Named turns come first, each shown by rows before and after it. Which turns, in which order, take the first row of each pair that follows to the second? Write the first one first, as in the answered first pair.
turn X:
[ -8  17  -1  -2  -8 -15  32  -2 -17  31   4  -2 -13 -17 -16  -6  31  10
  11   2 -23  -6 -11 -14   2   0 -14  17   8   1  -2  -7 -10  -4  12  20]  ->  [ 13  28 -10  10  19 -31   2  -9  -1  -6   3   2  -7  15  21  -2  20   2
   3  26 -13   2 -36   4  15   2   4   6   8  -2 -12  11 -10  18  13  -9]
[ -2 -54 -11 -21   7  23   3   7 -16 -36 -34   5  -6  11 -19   8 -32   0
  13   9 -15   2  42  26  16  41  -5   7  28   7  -5   5   4  18 -23 -16]  ->  [ -8 -39  -5 -21 -20   9  29  10 -31  14 -23  13  -4  -6 -39   1 -23  -5
  20   7 -18   2  32  20  21  27 -39  18  32   4 -14   3  -5  16 -15   5]
[-28 -41   6 -23 -37   7 -24  14   6  27 -13 -27 -13 -23  28   5  -1  16
   9 -30  -7   9  22 -11   6  11  26  -3 -10 -17   2 -13  24   5 -30 -26]  ->  [-26 -15   9 -16 -56 -18 -11  13 -11  63  -6 -19  -8 -35  22  -4   3  14
  11 -18  -9  14   2 -10  15  -6  -8   4  -6 -16 -14  -6  13  25 -16 -18]
[  6  -8  -5  -1   4  18  21  -3  26  -5  21 -19 -11  -7 -11  -1 -13   6
 -12 -21 -18   3   8   3  -6   5   6  11  26  -6   2   5   4  14   1   5]  ->  [  0   5  -2   5  -6   6  24  -1  18   9  25 -15  -9 -14 -14  -4 -11   4
  -4 -12 -17   4   0   3  -2   1  -6  11  25  -5  -7   7  -1  23   7   6]
turn E:
[  8 -19   8 -11 -26  19 -12 -13 -10  10  10  14   0 -11  31 -11   1  13
   5  -2   6  43  -5  -1 -18 -13  -3  10   9 -12   5  14  37  13  -1  18]  ->  [  7 -23   2 -16 -13  29 -11 -16  -4   1   5   9   0  -7  32 -12   3  13
   3  -2   2  38  -3  -8 -25  -4   7   9   7 -11  13  14  39  11   0  18]
[  6  12   8 -13  13 -20  29  -8  -7  33  -4 -14 -15 -11 -15 -23  18   0
 -22   0  -9 -26 -14 -10 -22  -1 -14  20 -14   1   5  -1 -13  17   8  20]  ->  [ -7  -3   6 -15 -26 -12  21  15 -17  36  -2  -7  15 -18 -10   0   2 -11
   9 -24   0 -12  15  -3  -2 -25 -40  10  -4  11  -8 -14  -5  -2  -1  22]
[ 36  24 -10   4  36 -26  29  -2 -11   5 -23 -39   2  49  25  -5  12  15
 -39  24  10  14 -27  -8  22 -22 -16  -9  -7 -19 -26  42 -15  22  28 -22]  ->  [ 22   8 -11   3 -12 -18  23  28 -22   5 -19 -26  34  43  32  22  -8   6
  -7  -2  21  22   9   1  49 -47 -42 -20   4  -6 -39  31  -4   4  17 -22]
[  2  40   7  -5  15 -30  40 -24 -24  46  19   9  -4 -11  -7 -24  23  10
 -19   2  -2  -4 -42  -3 -11   5 -15  24  -3  -6  -7   5 -17  18  16  13]  ->  [-20   0   7 -10 -40  -6  25  18 -28  32  16  12  34 -10   7  18 -12  -3
  25 -42  10  11  15  11  12 -22 -35   3   6  15 -17 -20  -3 -18  -2  18]
turn K:
[ 21  32   6   2 -21 -47 -18   0 -32  19  15  -5  20  22 -16 -10 -19 -15
 -14  19   6  24 -28  30  20  -9 -40   7   6 -18 -42   9  -4  13  13  12]  ->  [ 26  35   9  -3  16 -36  -3 -21 -23  20   9 -15  -9  17 -32 -32   7  -3
 -41  33  -7   9 -38  18 -10  13 -15  23  -4 -30 -23  10 -12  17  19  22]
[-24   4  -8  -6  -8   9  18  11   0  41   4   3  -3 -14 -25 -27  13  22
 -18  -4  -2  -9  -2  -8  -3 -12  -6  15   0 -20  -2 -15  -6  15   6  17]  ->  [-23  -3  -9  -3 -29   5  16  23  -9  39   5   4  13 -13 -18 -15   0  16
  -7 -18   4  -1   4  -6   7 -25 -13  10   6 -16 -11 -21  -3  14   6  10]
[  6   2  13  -1  10   6  16 -12  -6  18 -10  -3 -17  -8 -19 -10  14  10
 -17  15 -18 -10 -10 -24 -31  24   6  23 -17 -10  24  12  -7  -5   1  12]  ->  [-10 -19   9  -4 -24  20  17  15 -10  28  -9   1   4 -15 -19  11   4   4
   6  -9 -13  -8  20 -20 -18   2 -14  14  -9   0  17  -6   2 -26  -6  17]
turn R:
[ 10   1  -2 -12   5  19  15 -32  21   5  -5 -19 -42  -8  -3  -4  30 -12
   4  17  16  -2 -11  -8   6  11 -15  -6  -4 -19   6  -5 -26   5  17  16]  ->  [  8 -22  -7 -14   8  38  -4 -21  32 -25 -11 -20 -32   5  12  11  13 -14
   8   2  19   5  16   1  12  11   3 -21  -3 -13  11 -14 -10 -10   8   5]
[-16 -28  -5   5 -67 -11   0  17 -12 -19   6  26  36   7  14   7 -23 -30
   4 -28  -9  13  57  -1  24 -18 -22   2  22  12 -11 -13 -16 -33 -10 -16]  ->  [  8  37  -2  14 -23 -56  24 -28 -21  20  13  29   0   8   1 -41  15 -15
 -42  25 -17   1 -16 -11   9  -4 -28  25  19  -6 -16  20 -45  18  20  -7]
[  2 -16   4   1  13  16   8  -5  12  -4  -1  -7 -12  -3  -6   0   7   8
 -22  -2  11   1  16 -17   3  13  15  16 -18 -14  13   5  -9  -5  -1   0]  ->  [ -1 -19   6  -3   2  17   7  -1   3   0   3  -8 -11  -8  -9   3   6   4
 -16  -7  13   4  27 -18   3   9   7  17 -14 -15  11   0  -6 -11  -2   5]
[ -9 -26  -2  -2   5 -29 -38  -2 -16 -11   0  22   5   5  25 -14   5  -8
  28   4   5  -1  12   6   7 -12  23 -16   6   8 -21  -4  -4 -29   4 -13]  ->  [-14 -10   4   0  -7 -38 -16  -7 -30  24   8  24  -2 -14   7 -25  22  -6
  34   7  -1   0   3  -3   4 -11  -3  -6  10   8 -23   1 -14 -25  16   7]
Pairs:
Between the rows of a pair lie two turns.
[ 12  17  -5  10  23 -13  -8 -16   2 -16  -6   6  -8  19  16  -6   6   2
 -19  16  -1   1 -33   6  -1   1   6  -1  -5 -11  -8  14  -3  19  11  -1]  ->  [  9   0 -10   9   0  -6 -21  -6   2 -31 -12  10  11  24  28  12 -15 -11
  -2  -2   9  12 -13  11  11 -13  -4 -13   2  -1 -19   6   5   8   3  -8]
R then K
[  7  28   2   4 -13 -36  15 -19 -20  43  -1  17  10   2  -8  -6   6  -3
  -3   2   1   7 -24  -7  13 -14 -35  16   3  -2 -19  -2 -24  20  11   3]  ->  [ -6 -30   1 -15  16  29   4 -17  18 -15 -22  -6   0   6  -8  15  -3   8
  -7 -22  -6  -3  34 -11 -15  19  29   7 -14  -2  18 -31   2 -25 -16  -6]
X then X
[  9   2   3   4 -19 -22 -36  13  -3 -16   3  16  12  14  26   9 -25  -8
   9 -14  10  11 -15  11  31 -23  -9  -8   7   9 -20  17  -4   2   5 -16]  ->  [ 10  17   3   6  -8 -33 -32   5 -11  -9   5  18   5  16  24  -1 -11  -8
   0   2  10  10 -34   8  28 -14 -11  -3   4   3 -21  21 -17  12   8 -12]
R then R
[-15  -3   2  -5 -13   2   1  10  -5   6  -5   2  18  -1   8  12  -4  -8
  15 -12   5   2  14   1  10 -12  -9   0   3  13  -5  -6   7 -12 -12   0]  ->  [ -9   0  -3   0  -8  -2  -8   7   0  -7  -9  -3  17  12  19  12 -12 -14
  10  -8  10   8   5   9  14 -11  -2  -4   3  15  -5  -3   5  -1 -11  -6]
X then X
[ 11  -4  -3  -1  27  20 -16   2  12 -26   0   8  -9  23  10   2  -5  -1
  -8   1   3  -5   6   9  -5  12  17   7  -6  -4   5   2   3   1  -5  -8]  ->  [  4 -16  -6  -4   9  23 -14  14  11 -24   0   7   1  15   8  12 -13  -2
  10 -19   5   0  18  14  -2   8   9   3  -2   3   7  -6   5 -12  -7  -5]
K then K
[  4  37  -6 -26   7   7  28  -5 -37   8 -24 -22 -32 -11   9   8  -9 -13
 -27  25   8 -25 -48   3  -2  -9  -5   1 -11  -9  20 -13 -26   1   4  32]  ->  [  9  29 -16 -16  -7   2  -2  12 -33 -22 -22 -16  -5  11  40  33 -35 -22
 -10  19  18  -9 -40  21  24 -30 -10 -20  -2   6   5 -17 -18   3  -6  12]
E then X
[-29 -26   2 -15 -20  31  13  11  33   7 -11   2  17  -5 -34   0 -19  -7
 -10 -37 -14  -3  37 -14 -13 -16  -1  20  -9  -9   6 -26 -11 -40 -18  27]  ->  [  3  21  -2  -3  30  -8   9 -24  35   4  -5   2  -9  15 -24 -34   8   0
 -52  16 -13  -1 -36 -14 -17  -6  13  29 -14 -26   6   3 -32   8   2  17]
R then X
[ 43  17 -27  23   5 -21 -48 -25  -7 -18   7  12  26  28  59 -12  -1  14
 -39  30  23   6 -17   4  15   0  36 -30  -8  17 -17  11  10  33  22 -19]  ->  [ 31  -6 -27  19 -12  -7 -52  -8  -8 -30   3  14  43  26  67   9 -15  10
 -22   9  29  14  10   4  24 -10  34 -41  -3  19 -20   1  20  15  15 -21]
E then E
[ -4  -4  10 -10   2 -12  14  12 -15  42 -32  -4   2  -8  -9   4  35 -32
  -1 -20  18 -13   6  11 -21 -20 -28 -12 -11 -32  -3  -9  -9 -24  -1  51]  ->  [ 12  -7  -5   2   9 -22 -31  20  -3 -11 -38  -1  20  26  33  21   9 -46
  -3 -14  34   1  -1  31   1 -30 -11 -34 -10 -26 -16   1   0 -11 -13  17]
X then R
[-19   0   4   2 -31  -7  56  18 -22  52 -17  -6 -14 -45 -37 -17   5  12
   1   3  -9   2  10 -25 -22  13 -16  25 -15   6   4 -18   2  -4  24  31]  ->  [  4  30  -6  24 -37 -49  25  18 -31  35 -11  12  12 -19   5 -13 -12   3
  -1  26   5  21 -34   0  12 -15 -30   7  -2  13 -24   8  -5  37  35   1]
E then X
[ 22  -2 -16  -7   8  29 -20 -31  23   1   4  -1 -18 -17  28  -1  -6 -15
 -11  -8   8  19 -26  36 -23  -1  65 -34  -9  -7  17  15   6   2   8 -13]  ->  [ 12  21  -5 -10 -28   7  13 -30  -5  65  17   9 -17 -43   2 -12   9 -14
   4 -15   9  12 -35  24 -15 -18  14 -20   2  -7   5  16  -8   7  23  18]
X then X
[-20 -22  15 -15 -10  24  24  15  -3  31   7 -15 -16 -23 -40  -2   4   0
  10 -18 -17  -8  31 -16 -14  11  -8  10   1  -4  13 -18   1 -30   1  24]  ->  [  1   4  -3  11 -30 -18 -30  27  -4  -7  10   8  25  15  21  17 -33 -19
  19  -6   3  16  -4  16  33 -24 -24 -20  12  11 -25   4   0   7  -1  -8]
K then X
[ 37  11  11  13  26 -15 -33 -12  30 -33  -1  14  45  12 -13   6 -27 -32
 -17  23 -37  32  28  28  38   7 -25  22  -8  34 -30 -21  18   4  40  19]  ->  [ 18  -2  18   2   3   3  -3  -5  19   5   2  11  38 -12 -44   2 -18 -30
  -6   4 -40  22  51  15  26   9 -42  38  -3  30 -20 -34  19 -19  38  41]
X then X
[ -7 -25  -1 -11   9  11 -14   0   6 -36  -1  -1   1   2   6  21 -12   8
   5  -6   7   5  34  11  -8  -9  23 -13  -7   1   7  -9  11 -22   1 -10]  ->  [ 11  25   0   3  11 -32  -5 -15 -13   0  10  12  -3   3   4  -3   4   7
  -7  24   9  14 -21  14   2 -19 -10  -8  -3  -2 -12  13 -11  22  21  -1]
R then X
[-13   2  -1   8 -13   4  20  10   8  18  35   9   7 -21 -21 -24  19 -18
  20 -11  24   3  16  -8   5   5 -38   0 -12  17 -26 -16  -4 -29  -6  -8]  ->  [  3  10 -13  14   2 -11 -11  12  14 -13  32  15  17   0  10 -19   5 -26
  18   3  31  16  -4   7  22  -1 -27 -15 -10  21 -39  -2   5 -10 -11 -34]
X then R
[ -2  14  -8  -2  25  -9   3 -22   4   9   5   1 -20 -29 -28 -16  36 -13
 -23  10 -37 -17 -19  -3 -30  -9   0  -7  -7  -2   7  15   2  21   6  20]  ->  [-21 -29 -13  -9 -12  20 -12   7  12 -11   3   5  15 -32 -15  18   8 -19
   8 -25 -32  -7  34   5 -16 -23  -5 -23  -2  13   3  -8  21 -13 -13  15]
E then E
[ 29  30 -17  12   0  -6 -17  -9 -13  21  33  -6 -16  -4  31   2  49  -5
 -48  43   5 -24 -55 -24  -7  -6 -16   4  -9   9   2  26 -38  35   1   5]  ->  [ -7 -37 -16  -7 -55  47 -14  33 -10   7  23 -13  16 -24  20  48  12  -6
   1 -21  13 -23  33 -28   0 -15 -23 -13  -2  29  11 -14  -7 -29 -25  15]
R then X
[ -5 -31  21 -21 -37  22  51 -17 -28  76  -1  11 -21 -30 -34 -25  16   4
  13   2  -2  -7  40 -58 -14  14 -22  16 -13   3  -5  -5  -5 -25  14  67]  ->  [ 40  -6  -7  17 -33 -34 -39  -6 -21 -16   1  35  29  41  59  -2 -39 -21
  19  30  28  30 -16  -9  48 -20 -21 -34   2  20 -56  27  -3  31   9   2]
K then X
[  3   1 -16  -2  -9  -8  -2  -6 -14  -9 -12  -4   6  -7  -4 -24  -3  -1
  15  -4  12 -11 -29  16 -19 -37 -17  -8  12  34 -13  -3  -5   6  -9  10]  ->  [ -6 -19 -15 -12  -4  14  -5  -3  -6 -21 -14 -12   2  -9 -10 -19  -4   3
  15 -16   6 -18  -2  10 -27 -25   3  -7   9  30  -1 -16   4 -15 -15   9]
X then X
[-43 -52  -8   5 -23  33  -5  25   3   3 -25 -14  24 -14  15  17 -26   2
  14 -36   8  21  59  15  25  -6 -26 -32   4  13 -20 -29  -1 -29 -12  10]  ->  [-40 -19  -4  11 -44   2  12  17 -16  43 -14  -6  26 -21   6   1 -18   4
  17 -27  13  21  31  13  32 -21 -60 -20   9  14 -33 -15 -17 -14   1  23]
R then E
[ -8  -8  -7   9 -22  34   1  13  18 -27  19 -14 -11   2  -4  13  18   5
  14 -27  11 -20  33   8  -3 -25  29   3 -30 -10  19 -45  19 -23 -18 -22]  ->  [ 11  22 -16  25  -6  -4 -25   4  16 -42  24  -5  -1  29  27   5  15   3
   3   0  25 -11 -11  28  20 -30  27  -5 -26  -9  -2 -23  10  14  -9 -40]
K then K
[ 22  -7  18 -16   5 -24  -4  -2 -16  -4  -6   0  -7   5 -22 -26 -21  23
   8  19   2  -1 -26  14   8 -22 -19  17  -2 -36 -20   7 -19  11  -3 -32]  ->  [  6 -40  21 -23  -6   3  -9  19  -9 -19 -14  -4  -1   0 -23  -8 -32  18
  20  -5   4  -2  12  13   7 -26 -12  11  -3 -27 -12 -11 -10 -17 -11 -34]
R then X
[ -1   6  -1  15 -15 -16 -28  18  -2 -25   9  22  20  17  18  21 -22 -23
  17  -1   8  20  -5  11  35 -21  -9 -13  -4   5 -14   0   8  15  -2 -30]  ->  [-23 -29   7  -9 -12  36   3  15   2  -7   5   3  -3 -12 -23  20   0 -14
  13 -28  -8  -2  44 -10  -3  11   9   6 -12  -5  18 -22  18 -26 -10  -2]
E then X
[ 11  -8  -1  14  28 -21 -10  12   8 -12   3 -20 -41   2  25 -26 -14   1
 -30  30 -14  -8 -26  15   9  16  13   3  -2   9   0  21 -14  46  -6  -5]  ->  [ 12  -5   7  16  15 -29   5   9  -2  14  12 -17 -46 -12  11 -30  -8  -2
 -29  31 -20  -9 -31  13  11  13  -7  10  -1   6  -4  23 -23  48  -3   5]
E then K
[-12   2 -12   4  50  -4  12  -7  19  -5 -15 -15 -40   6 -19 -18  31  24
 -34   2   0 -24   6 -36  -4  21  59 -10 -34 -29  25  19   0 -11  -9   7]  ->  [-38  -9  -4  -4 -24  -2  37  31 -14  50  -2  -2 -13 -22 -42   9  17  11
  11 -35   2 -17  42 -34  21 -14  -1 -10 -17 -15   6  -3   0 -37  -8  31]
X then K
[ 28  72   4 -11 -26 -51   2 -14 -14   5  -2 -26 -21   2  -3 -25  12   5
 -43  47  -7  -6 -40   7  43  13 -23  14   2  11 -39  26  25  24  12   2]  ->  [ 28  59   4 -20   7 -25   7 -28   4 -11 -12 -40 -45   2 -11 -33  20  21
 -62  50 -19 -21 -32  -1  13  39  13  20  -7   2 -18  23  33  13  10   2]
K then X
[-22 -20  -5  11 -47  26 -21  18 -33  20  11  -7  18  -3 -10  10  -9   5
  52 -32  28  22  30  26  21 -17 -43 -21   0  33 -36 -17  -5 -33 -24  12]  ->  [ -7 -23 -13  22 -14  27 -55   9  -9 -35   6 -13  18  24  25  16 -23   3
  41 -24  27  27  21  40  26  -8  -4 -37  -4  36 -33  -9  -1 -20 -25 -17]
X then X
